Each row has a name. Each piece below is followed by the name of the row it came from, unless a question asks for something else. Each question is about the rows just above it.

[ 29 125 106 123 109 113 190  75 108 121 123 112 141 156 133 132 153 157
 169 163 141 122 159 195  56 129 207 149 123 151 190 101 171  89  58 136
 155 104 102 161 132 114 128 164 115 159 120 123 169 133 195 183 131 186
 109 139 133] = fotok
[137 139 159 139 136 116  67 118 138 119 137 119 164 121 145 112 121  83
 140 194 153 185 169 146 120 136 122 160 116  93 105 107 139 106 180 145
 146 154 123 145 136 191 134 146 178 108 182 126  79 121  95 145  97 111
 128 141 158] = vigi
[145 146 116 182 146 138 119 105 136 169 139 160 141 154 119 137  93 108
 178 185 139 164 194 121  67 159 120 139 106 136 137 121 111 145 121  83
 111 191 146 145 145 126 118 134 158 180 136 107  97 153 123 140 116  95
 128 122  79] = kubiz
Which row holds these entries in another order? [109 159 169 123 195 123 112 108 161 106 141 183 171 164 121 155 151  29
 114 128 190 159 141 132  58 169 125 109 104 186 131 133 136 153 207 115
 133 101 156 132 190 157 195 102 123  75 120 139 122 113 123 149  89  56
 163 133 129] | fotok
Which row holds these entries in another order? [ 79 122 128  95 116 140 123 153  97 107 136 180 158 134 118 126 145 145
 146 191 111  83 121 145 111 121 137 136 106 139 120 159  67 121 194 164
 139 185 178 108  93 137 119 154 141 160 139 169 136 105 119 138 146 182
 116 146 145] | kubiz
Put [122  79 145 146 116 182 146 138 119 105 136 169 139 160 141 154 119 137
  93 108 178 185 139 164 194 121  67 159 120 139 106 136 137 121 111 145
 121  83 111 191 146 145 145 126 118 134 158 180 136 107  97 153 123 140
 116  95 128] back in order: which row is it? | kubiz
Which row holds these entries in another order? [133 139 109 186 131 183 195 133 169 123 120 159 115 164 128 114 132 161
 102 104 155 136  58  89 171 101 190 151 123 149 207 129  56 195 159 122
 141 163 169 157 153 132 133 156 141 112 123 121 108  75 190 113 109 123
 106 125  29] | fotok
[ 67  79  83  93  95  97 105 106 107 108 111 112 116 116 118 119 119 120
 121 121 121 122 123 126 128 134 136 136 136 137 137 138 139 139 139 140
 141 145 145 145 145 146 146 146 153 154 158 159 160 164 169 178 180 182
 185 191 194] is which row reordered? | vigi
Put [ 95 111 182 137 136 138 116 139 123 122 146 119 118 159  93 158  67 121
 140 105 164 178 120 145 146 134 106 112 121 191 108 121 136 136 116 141
 160 107 153 145 126 180 137 194 185 145  83 139 145 119 128  79 169 139
  97 154 146] back in order: which row is it? | vigi

